128 stands for zero in the data rows.
Here are some points:
[110, 160, 141, 146, 141, 153, 106, 157, 129, 137, 142, 105, 107, 117, 28, 68, 119, 163, 151, 117]
[146, 154, 66, 178, 125, 162, 104, 173, 63, 132, 169, 130, 149, 134, 159, 152, 122, 149, 109, 212]
[106, 208, 87, 200, 124, 172, 83, 169, 62, 182, 200, 112, 138, 150, 77, 82, 122, 181, 144, 193]
[164, 121, 74, 148, 127, 134, 132, 147, 117, 96, 126, 125, 150, 135, 214, 177, 132, 131, 102, 188]
[140, 104, 129, 109, 124, 103, 153, 107, 163, 109, 102, 127, 142, 129, 179, 150, 135, 113, 129, 117]
[121, 132, 111, 137, 122, 116, 121, 127, 146, 123, 111, 123, 145, 137, 155, 132, 138, 115, 120, 141]
[117, 157, 103, 159, 126, 165, 108, 145, 97, 138, 150, 116, 132, 127, 86, 91, 124, 149, 134, 142]
[93, 128, 173, 94, 115, 108, 131, 102, 129, 169, 121, 155, 121, 120, 85, 93, 133, 93, 136, 72]
[113, 107, 181, 87, 135, 101, 148, 95, 177, 121, 86, 122, 116, 121, 102, 110, 130, 108, 142, 74]
[124, 70, 220, 47, 147, 88, 162, 98, 195, 111, 82, 148, 87, 99, 91, 138, 129, 77, 133, 30]
[156, 172, 33, 208, 125, 158, 102, 188, 87, 109, 173, 115, 156, 154, 186, 169, 129, 168, 106, 254]
[165, 144, 45, 181, 117, 133, 117, 147, 110, 97, 135, 110, 161, 151, 227, 165, 134, 155, 109, 216]
[144, 107, 132, 120, 135, 127, 141, 112, 137, 116, 119, 115, 127, 118, 119, 128, 125, 143, 141, 116]
[167, 152, 24, 198, 116, 159, 106, 173, 81, 97, 151, 118, 170, 149, 240, 175, 134, 150, 96, 238]
[84, 129, 193, 98, 128, 131, 125, 100, 145, 169, 113, 121, 103, 111, 18, 49, 124, 122, 165, 39]
[144, 130, 95, 144, 115, 135, 124, 139, 114, 117, 124, 118, 146, 133, 169, 145, 136, 136, 119, 159]
[69, 210, 126, 170, 120, 156, 77, 158, 97, 196, 173, 107, 122, 137, 0, 31, 133, 177, 162, 126]
[179, 129, 67, 168, 127, 145, 130, 158, 90, 108, 155, 137, 150, 140, 228, 196, 128, 150, 106, 222]
[146, 112, 124, 114, 131, 107, 140, 124, 160, 92, 97, 127, 134, 134, 170, 159, 136, 118, 115, 136]
[169, 80, 108, 104, 129, 119, 151, 127, 139, 69, 100, 145, 131, 115, 237, 197, 123, 95, 90, 150]
[133, 76, 167, 69, 127, 128, 148, 115, 135, 111, 88, 158, 109, 94, 149, 157, 127, 78, 106, 80]
[166, 90, 92, 118, 120, 106, 145, 122, 135, 79, 98, 146, 159, 133, 255, 210, 136, 92, 88, 168]
[103, 116, 201, 86, 130, 99, 141, 101, 137, 163, 130, 158, 107, 120, 90, 124, 129, 90, 136, 76]
[149, 70, 191, 71, 138, 61, 181, 72, 192, 114, 102, 143, 120, 132, 174, 187, 131, 98, 128, 78]
[136, 65, 193, 54, 150, 82, 169, 111, 196, 98, 85, 158, 97, 110, 134, 166, 129, 82, 112, 59]
[193, 109, 37, 167, 115, 138, 139, 128, 115, 75, 134, 111, 174, 150, 255, 194, 130, 157, 114, 213]
[100, 117, 169, 98, 123, 139, 128, 107, 131, 148, 112, 128, 109, 104, 51, 75, 121, 121, 145, 66]
[156, 142, 50, 173, 117, 154, 112, 148, 98, 95, 141, 117, 164, 141, 216, 158, 132, 144, 107, 206]
[162, 125, 75, 149, 132, 123, 129, 143, 136, 80, 113, 115, 148, 139, 206, 174, 128, 132, 107, 185]
[80, 216, 101, 187, 122, 177, 70, 174, 83, 182, 173, 104, 115, 128, 4, 28, 120, 177, 149, 141]
[121, 120, 161, 115, 140, 84, 137, 108, 170, 132, 123, 131, 126, 139, 130, 132, 137, 119, 131, 108]
[125, 139, 109, 145, 115, 119, 124, 121, 156, 121, 104, 111, 149, 144, 149, 119, 144, 126, 134, 130]
[196, 110, 39, 175, 137, 183, 122, 190, 68, 65, 149, 122, 138, 119, 224, 205, 107, 150, 87, 231]
[148, 156, 53, 181, 111, 124, 111, 145, 132, 104, 125, 108, 170, 160, 201, 141, 143, 147, 116, 195]
Then 40 other points, each followed by its number:
[167, 104, 93, 139, 134, 139, 130, 159, 125, 90, 122, 130, 134, 128, 194, 184, 118, 134, 106, 169] 0
[133, 188, 60, 204, 120, 172, 93, 169, 61, 143, 183, 117, 152, 149, 129, 112, 126, 177, 125, 221] 1
[144, 143, 99, 159, 136, 194, 105, 163, 69, 119, 164, 119, 100, 104, 68, 100, 105, 162, 128, 147] 2
[82, 187, 132, 160, 131, 148, 96, 133, 121, 166, 141, 98, 115, 128, 0, 26, 127, 174, 170, 99] 3
[162, 58, 144, 74, 120, 71, 175, 84, 176, 76, 68, 155, 150, 131, 255, 222, 148, 61, 90, 113] 4
[106, 140, 143, 133, 139, 163, 109, 143, 116, 141, 140, 108, 104, 112, 28, 59, 117, 161, 157, 95] 5
[91, 159, 190, 115, 130, 87, 132, 102, 149, 193, 154, 142, 121, 142, 70, 101, 140, 121, 147, 84] 6
[173, 126, 46, 166, 136, 159, 118, 167, 115, 63, 125, 112, 154, 139, 220, 183, 128, 152, 101, 213] 7
[133, 173, 58, 194, 116, 157, 104, 152, 104, 127, 159, 93, 161, 153, 143, 109, 136, 179, 137, 197] 8
[142, 74, 163, 74, 138, 104, 156, 106, 172, 83, 74, 133, 118, 114, 155, 157, 126, 94, 122, 81] 9
[120, 190, 57, 199, 113, 176, 85, 163, 79, 153, 170, 101, 148, 148, 111, 88, 135, 172, 135, 190] 10
[103, 171, 122, 158, 128, 154, 104, 144, 86, 166, 165, 121, 126, 130, 52, 77, 119, 157, 151, 127] 11
[75, 202, 110, 176, 121, 173, 79, 164, 85, 180, 163, 112, 113, 122, 8, 33, 118, 172, 153, 131] 12
[131, 135, 130, 137, 127, 114, 129, 137, 114, 142, 151, 142, 128, 139, 162, 159, 127, 122, 116, 157] 13
[96, 207, 94, 196, 127, 188, 81, 157, 64, 177, 191, 101, 129, 128, 22, 44, 124, 189, 158, 154] 14
[130, 157, 85, 169, 129, 146, 111, 147, 96, 142, 160, 119, 145, 143, 134, 131, 129, 156, 131, 178] 15
[116, 154, 126, 150, 137, 173, 105, 157, 104, 141, 148, 110, 109, 112, 33, 68, 118, 168, 149, 113] 16
[95, 88, 207, 64, 118, 105, 152, 64, 162, 144, 86, 134, 113, 108, 86, 94, 128, 83, 150, 12] 17
[140, 156, 70, 183, 115, 146, 112, 158, 76, 134, 166, 127, 147, 141, 175, 146, 124, 149, 119, 204] 18
[106, 154, 131, 138, 127, 126, 116, 128, 150, 138, 123, 106, 128, 135, 79, 85, 133, 145, 148, 107] 19
[127, 183, 63, 197, 133, 166, 95, 164, 86, 138, 170, 100, 147, 152, 125, 118, 128, 172, 132, 200] 20
[121, 145, 140, 130, 124, 143, 117, 143, 95, 156, 151, 138, 114, 112, 95, 114, 120, 124, 132, 130] 21
[149, 110, 132, 117, 143, 98, 151, 132, 156, 112, 129, 134, 128, 135, 164, 182, 132, 120, 116, 148] 22
[117, 93, 179, 78, 118, 97, 159, 80, 165, 125, 82, 139, 131, 125, 137, 128, 140, 87, 129, 58] 23
[92, 139, 184, 101, 127, 125, 122, 119, 129, 174, 139, 140, 97, 109, 36, 81, 128, 119, 143, 70] 24
[151, 81, 144, 93, 124, 63, 168, 90, 165, 114, 103, 151, 151, 151, 247, 217, 143, 83, 101, 129] 25
[168, 172, 32, 207, 130, 165, 108, 188, 55, 116, 187, 121, 151, 149, 199, 175, 122, 179, 105, 255] 26
[150, 142, 90, 163, 150, 129, 123, 155, 129, 109, 145, 117, 133, 140, 159, 164, 126, 154, 117, 190] 27
[111, 81, 217, 60, 142, 88, 162, 73, 183, 135, 95, 143, 95, 115, 93, 133, 125, 92, 141, 40] 28
[137, 90, 143, 80, 120, 92, 147, 120, 148, 106, 98, 151, 124, 122, 183, 176, 129, 78, 97, 114] 29
[94, 130, 197, 95, 133, 109, 140, 101, 133, 176, 140, 149, 105, 121, 66, 99, 123, 101, 139, 69] 30
[179, 124, 57, 162, 136, 182, 118, 176, 71, 83, 152, 120, 123, 114, 172, 171, 107, 151, 106, 204] 31
[167, 148, 40, 193, 135, 176, 106, 189, 85, 92, 154, 107, 152, 136, 176, 158, 117, 178, 108, 224] 32
[146, 181, 33, 203, 113, 157, 92, 188, 82, 122, 167, 122, 163, 157, 199, 156, 134, 169, 102, 252] 33
[154, 163, 56, 184, 137, 110, 115, 165, 127, 109, 151, 121, 158, 161, 216, 185, 140, 150, 106, 234] 34
[103, 106, 184, 74, 126, 140, 133, 115, 121, 139, 101, 144, 94, 91, 51, 85, 126, 101, 142, 42] 35
[125, 87, 181, 71, 127, 67, 155, 102, 167, 130, 98, 171, 120, 129, 185, 181, 142, 69, 106, 90] 36
[124, 119, 132, 121, 120, 133, 130, 119, 122, 130, 122, 123, 135, 122, 130, 117, 137, 126, 135, 117] 37
[132, 71, 152, 69, 134, 85, 156, 110, 169, 99, 79, 162, 122, 115, 207, 191, 129, 70, 92, 91] 38
[140, 113, 119, 129, 138, 136, 136, 127, 141, 110, 123, 117, 126, 132, 139, 138, 118, 142, 127, 134] 39
Which two of these numbered points are nearest to each point below, ignoring the 2 directions in which the first points spread most? Their numbers follow each, nearest first.
[166, 139, 63, 171, 135, 105, 125, 161, 137, 94, 135, 129, 156, 162, 232, 196, 139, 137, 100, 217] > 34 22
[101, 169, 110, 152, 126, 150, 96, 154, 105, 142, 140, 123, 120, 126, 82, 92, 123, 146, 129, 143] > 12 38
[123, 65, 195, 43, 130, 71, 160, 89, 192, 105, 61, 159, 114, 114, 167, 172, 132, 49, 107, 52] > 38 29
[160, 48, 155, 55, 128, 106, 169, 102, 156, 75, 66, 170, 122, 96, 221, 200, 120, 59, 88, 91] > 35 21
[153, 136, 60, 167, 117, 157, 121, 157, 97, 101, 138, 125, 147, 133, 184, 149, 124, 150, 104, 194] > 12 9
[77, 105, 223, 68, 120, 96, 149, 61, 176, 162, 91, 127, 116, 114, 50, 70, 140, 86, 150, 9] > 23 17
[98, 102, 192, 81, 123, 96, 146, 79, 166, 148, 91, 135, 121, 118, 96, 110, 142, 87, 143, 39] > 23 4
[170, 110, 98, 137, 137, 114, 141, 149, 120, 109, 142, 154, 146, 143, 245, 221, 129, 119, 91, 199] > 13 30
[77, 103, 235, 57, 123, 99, 146, 60, 180, 164, 83, 129, 106, 111, 29, 48, 144, 86, 168, 0] > 23 10
[81, 139, 186, 104, 135, 115, 116, 122, 176, 146, 99, 121, 104, 122, 26, 72, 137, 119, 153, 54] > 19 7
[134, 63, 189, 52, 134, 91, 157, 98, 161, 99, 76, 164, 111, 107, 154, 171, 123, 68, 107, 63] > 29 24
[87, 200, 103, 179, 122, 215, 74, 166, 53, 169, 177, 107, 114, 108, 0, 15, 124, 184, 164, 131] > 35 16
[102, 169, 116, 159, 129, 165, 99, 140, 98, 161, 154, 105, 124, 122, 46, 58, 119, 161, 151, 121] > 14 37
[112, 150, 135, 138, 129, 98, 118, 130, 150, 147, 140, 123, 137, 147, 116, 121, 140, 135, 137, 137] > 34 33
[173, 158, 24, 204, 122, 167, 104, 189, 51, 106, 174, 137, 163, 144, 228, 194, 119, 159, 85, 255] > 21 24
[107, 143, 149, 124, 130, 188, 110, 145, 88, 144, 148, 121, 99, 95, 19, 59, 109, 150, 155, 90] > 2 31
[108, 109, 210, 82, 137, 91, 153, 91, 179, 144, 106, 129, 103, 116, 63, 98, 128, 111, 148, 49] > 20 28
[133, 137, 115, 146, 137, 97, 132, 124, 157, 132, 144, 119, 143, 152, 156, 157, 138, 134, 124, 162] > 34 22
[78, 118, 217, 67, 132, 130, 127, 104, 136, 160, 108, 140, 83, 98, 10, 61, 125, 106, 153, 14] > 35 12
[181, 46, 145, 71, 140, 121, 171, 121, 143, 73, 104, 152, 105, 100, 211, 220, 106, 86, 91, 118] > 31 2
[147, 80, 163, 81, 140, 57, 166, 95, 193, 102, 91, 152, 138, 140, 224, 200, 141, 79, 103, 115] > 34 25
[164, 161, 33, 198, 135, 173, 109, 174, 80, 103, 163, 104, 152, 145, 181, 147, 117, 174, 115, 233] > 39 14
[131, 86, 182, 72, 129, 92, 157, 100, 140, 134, 112, 158, 121, 124, 164, 172, 127, 76, 118, 84] > 30 18
[109, 189, 85, 199, 114, 173, 87, 149, 96, 161, 167, 85, 139, 139, 58, 51, 130, 197, 157, 161] > 8 3
[104, 103, 172, 84, 122, 125, 138, 96, 147, 135, 96, 130, 115, 106, 83, 91, 134, 100, 137, 61] > 37 10
[121, 128, 143, 120, 130, 119, 128, 115, 128, 138, 129, 132, 126, 128, 120, 123, 133, 120, 132, 117] > 15 1
[106, 181, 122, 163, 128, 115, 111, 137, 114, 182, 174, 136, 145, 154, 118, 126, 128, 143, 128, 171] > 6 25
[138, 86, 158, 93, 137, 117, 158, 92, 162, 111, 98, 121, 125, 120, 123, 132, 124, 126, 141, 79] > 39 14
[173, 57, 127, 86, 132, 103, 162, 113, 151, 75, 87, 154, 134, 122, 246, 217, 132, 79, 91, 138] > 24 12
[153, 132, 109, 141, 147, 136, 124, 162, 130, 98, 132, 118, 119, 126, 133, 147, 125, 146, 118, 167] > 32 0
[132, 149, 102, 152, 132, 140, 120, 141, 135, 113, 123, 110, 128, 133, 120, 114, 129, 153, 133, 150] > 3 19
[104, 94, 197, 73, 120, 88, 153, 73, 176, 140, 90, 136, 120, 119, 100, 107, 141, 100, 149, 42] > 23 10
[96, 155, 169, 125, 120, 96, 126, 106, 133, 184, 153, 140, 132, 146, 88, 103, 133, 121, 146, 103] > 25 6
[149, 80, 128, 93, 115, 97, 158, 105, 144, 101, 91, 143, 143, 125, 222, 183, 138, 91, 109, 120] > 23 37
